[[ 10  10  -3   8 -47 -36]
 [ 18 -32 -41 -43 -37 -34]] Out: 10, -34

[  6 -12 -45  24] Out: 6, 24

[[ 24 -39 -12  51  10]
 [-48  44  -6  31 -17]
 [-25 -14  23 -38 -51]] Out: 24, -51

[-51 -29  -8  21] Out: -51, 21

[[ 17 -19  46  -4  11]
 [-15  24 -36  12  -3]] Out: 17, -3

[[-38 -12 -44 -11]
 [  4  12 -20   9]
 [-30   6 -11   9]] Out: -38, 9

[-22  25  -9  -2 -44] Out: -22, -44

[ 37  41  27  12 -32 -20 -28] Out: 37, -28

[[ 57 -14 -13  34  15  -6  21]
 [ 34  46  33 -16  30  -1  27]] Out: 57, 27
---
[51  6 -1 10 49] => 49
[  8  15  35 -18 -33  11  51] => 51
[-19   9  48   5 -30  10  24] => 24
[-14  33 -54  -2 -32] => -32
[-58  -3  -6 -49] => -49
[-48  15   1  38  33  56  28] => 28
---
7,-22,-18,-5,9,-4,-13
-21,-31,-19,8,-36,21,-41
-47,-15,44,42,-24,-31,6
-> -24

-12,-13,14,54
-8,-25,-10,-58
29,12,10,-12
-> 12

4,11,-6,13,-3,26
2,7,50,10,-2,-23
5,2,-1,22,0,-19
-> 22

-43,5,6,15
-19,-45,53,-21
-20,-1,19,57
-> -1

8,42,-48,-42
45,-18,-36,-26
9,-4,-9,-9
-> -4

16,-14,3,-17,44,0
-57,-16,7,33,11,8
-3,51,-36,41,-42,-12
-> 41

15,45,56,43,17
14,8,-1,-10,-10
29,14,-11,-31,-37
-> -11

-25,12,35,7,-19,43
17,44,10,8,10,-3
-26,25,44,4,33,12
-> 4
---
[-0.01  0.14 -0.11  0.04  0.17 -0.04] ⇒ 0.17

[[-123.57   22.64  197.91  147.22   50.03 -160.08   -2.11]
 [  69.00   63.92 -106.08  -48.79  -25.64  164.51  132.08]] ⇒ -160.08

[-1.6  1.3  1.4  0.5  0.4] ⇒ 0.5

[[  98.169  -17.065 -150.195 -113.402  -24.402  124.011   10.769]
 [   5.733   -4.168   39.996   14.192  -71.519    0.334  -15.192]] ⇒ 124.011

[[-15.78   0.67 -14.77  11.10  15.37  13.49 -14.84]
 [  4.04  10.73   9.38  12.22   8.73   8.28   4.18]
 [ -5.00  -1.36  14.86   6.17 -11.69  -6.46   1.51]] ⇒ 13.49

[-163.3  149.2   13.9  -50.9] ⇒ 13.9

[111.07 -93.47 -19.47 -86.89] ⇒ -19.47
---
[[ 757 -419 -437   77 -506  912 -138   26  566  849 -505 -288 -106  265
     6   32]
 [ 308 -125  306  236  838  841 -289  883 -326 -215 -245  -65  446  148
  -441  931]
 [ 763  722 -237  286  392  346  -93  569  -38 -172  589   42  827   98
   840  795]
 [-313 -419 -309  889  840  235 -544  874  316 -282 -349  325  260 -391
   825  597]
 [ 340 -426 -217 -497  -81 -384  334  301  707  921  336  208  722  663
   401  507]
 [-333  419  -70 -114  883  830 -247  129  291 -522  113 -315 -342 -397
   322  516]
 [ 783 -524  891  475  617  693  890 -250  241   12  841 -506 -522  323
   181 -535]
 [ 259  263 -166  249  477 -543 -242 -354  535  734  570 -224 -412  611
   311  456]] --> 516

[[ 20  17  25 -18 -16  -1]
 [  1  16  35   7  28   5]
 [ 31  16  35 -32 -22  22]
 [ 22  22  -1 -19  -8  12]
 [  6  13  29   1   9  -8]] --> 22

[[4814 4929 4704 6048 4140 5303 4513 6088 6413 5048 3453]
 [4887 6294 5572 5491 4204 5278 6132 5683 6167 6395 7775]
 [5271 6823 6021 6635 5529 4770 5567 6088 6809 7742 4782]
 [5271 6426 5796 6821 5529 4758 5266 6425 6979 7332 4007]
 [4856 5325 5124 5399 4298 5216 6057 6402 6167 5048 7775]
 [5157 5898 5432 6821 5276 4758 4965 6649 6998 6688 3342]
 [5250 6999 6049 6357 5276 4906 5831 5773 6601 7742 5780]
 [5001 6735 5824 5739 4487 5204 6095 5594 6262 7157 7331]
 [4814 4929 4704 6419 4140 5192 4513 6537 6771 5399 3231]
 [5146 6999 6021 6048 4898 5068 6019 5594 6413 7625 6666]
 [4835 5810 5320 5399 4140 5291 6132 5998 6167 5634 7775]
 [5001 5281 5012 6697 4803 4906 4663 6649 6979 5985 3231]] --> 6666

[[-282  -52 -327 -896 -154  -49 -435 -291 -219 -326 -202 -189]
 [-225 -172 -310 -894 -131  -93 -118 -177 -137 -334 -202 -185]
 [-235 -150 -293 -993 -105 -103 -136 -183 -148 -356 -217 -193]
 [ -84 -207  -16  542 -206 -263 -151 -181 -218  -69 -182 -202]
 [-145 -106  -95  364 -234 -211 -346 -224 -257  -88 -211 -204]
 [-145 -267 -104  -32 -173 -223   79  -90 -106 -177 -179 -222]
 [-203  -55 -192   78 -274 -120 -609 -304 -305 -138 -164 -177]
 [-196  -67 -214  -25 -238 -122 -488 -282 -271 -153 -179 -176]
 [-237  -60 -258 -504 -184 -104 -445 -271 -244 -262 -195 -153]
 [-154 -104 -151  259 -265 -181 -479 -271 -264 -141 -181 -175]] --> -176

[[116 126 212  65 116 190 164 116 200 157 120 130  90 247 175 186]
 [120 102 158 110  94 111 133 169 127 154 149 133 171  97 133 102]
 [ 84 107  88 123 116  42 151 105 155  43  78  75  82  36 116  83]
 [119 123 160 152 147 124 130 165 130 162  94 142 170  47  85 104]
 [121 172 150 162 170 153  99 166 101 130 100 175 151 150 114 203]
 [150 146  98 174 166 145 146 153 133 173 191 153 102 124 143 152]
 [187 166  51 188 122 105  92 159  94 124 170 128 163 110 135 169]
 [144 123  75 129 143 121  82 102  77 104 139  99  95 135  99 116]
 [110  87  37 110 151  92  63 144  38 121 144  89 111  66  90  99]] --> 169

[[ 82 113 195 136 101 173]
 [111 150  91 148 169  84]
 [ 88 125 110 105 161 179]
 [122  64 155 153 101  80]
 [172 140 117  87  49  86]
 [ 93  65 155 128 119 144]] --> 80

[[-731  -62 -624  467 -237 -304   85 -146   31   43  172 -552   98]
 [  85  -55  187  155   66  357  105  105  -23  149   71  239  -31]
 [ 450  183 -130 -509 -178 -642 -125   33 -138 -684 -164 -380 -616]
 [-636   73 -471  169 -140 -255   52 -285  -67  -88  269 -302  399]
 [-809  111 -615  483 -108 -441   78 -212   74  123  -63 -616  153]
 [ 408  454  201 -447   42  -95  -21 -201 -412 -433  152  369  -92]
 [  81 -134  220   48   22  228  -53  -41   12  245 -103  281  226]
 [-754  161 -710  615 -201 -400   98 -169   12   94  -23 -668   -2]
 [ 642  -12  275 -416 -164 -217 -133  -11 -224 -382 -172  184 -306]
 [-686 -442 -487  384  -93 -527  -23  125  505  319 -298 -872 -273]
 [-727  101 -430  362  -50 -485   61 -285   64  106 -233 -486  376]
 [  91  236 -335 -145 -180 -675   25   16  -85 -558 -148 -597 -573]] --> -273

[[-11  -2 -13  -3 -26  16  -3  30   9  -1]
 [  5  16   8  14  35 -28  14   9   6  17]
 [ 10  -6  13  16  26 -27  16  13  -1  11]
 [-12   0 -20 -10  14  27 -10 -29  11  12]
 [ 17 -12   0  -8  -2  32  16 -14 -23  -4]
 [ 12   3   2   4 -16   9 -16  31 -11 -17]
 [-20  -9 -14   2 -18  30  -2   1   3  10]] --> -4
---
[-55  38 -57 -48] value 38, -57

[  2  51  14  -6 -13  11] value 51, -13

[-28   0  32 -19 -51] value 32, -51

[ 52 -47  12 -37  20  27] value 52, -47

[-43  29 -46  54  37 -57] value 54, -57

[[ 45  -1 -29  15]
 [ -7 -20 -17   9]] value 45, -29
---
Q:
[[-29 -29 -14  15]
 [-44 -25 -11  -3]
 [-39 -33   4 -13]]
A: 4

Q:
[[-14  -1  24 -10  -9  34  -8]
 [ 35 -14 -27  15  -1 -46  -2]
 [-18   9 -14 -25 -14  -3  -8]]
A: -14

Q:
[[-38   3  13   4 -54]
 [  6  54  50  33 -31]
 [ 21 -19 -31  -8  32]]
A: -31

Q:
[[-22   4  17  -7  28]
 [  2 -16 -17   1  43]
 [-20  -1   6   4  -2]]
A: 6

Q:
[[-38  17  11 -51 -12   2]
 [-35  16   0 -45 -20  -9]
 [-33  13   0 -47 -21  -9]]
A: 0

Q:
[[ -9 -51 -33  10 -48]
 [ 32 -42 -32  28 -12]
 [  4 -37 -14   3   4]]
A: -14
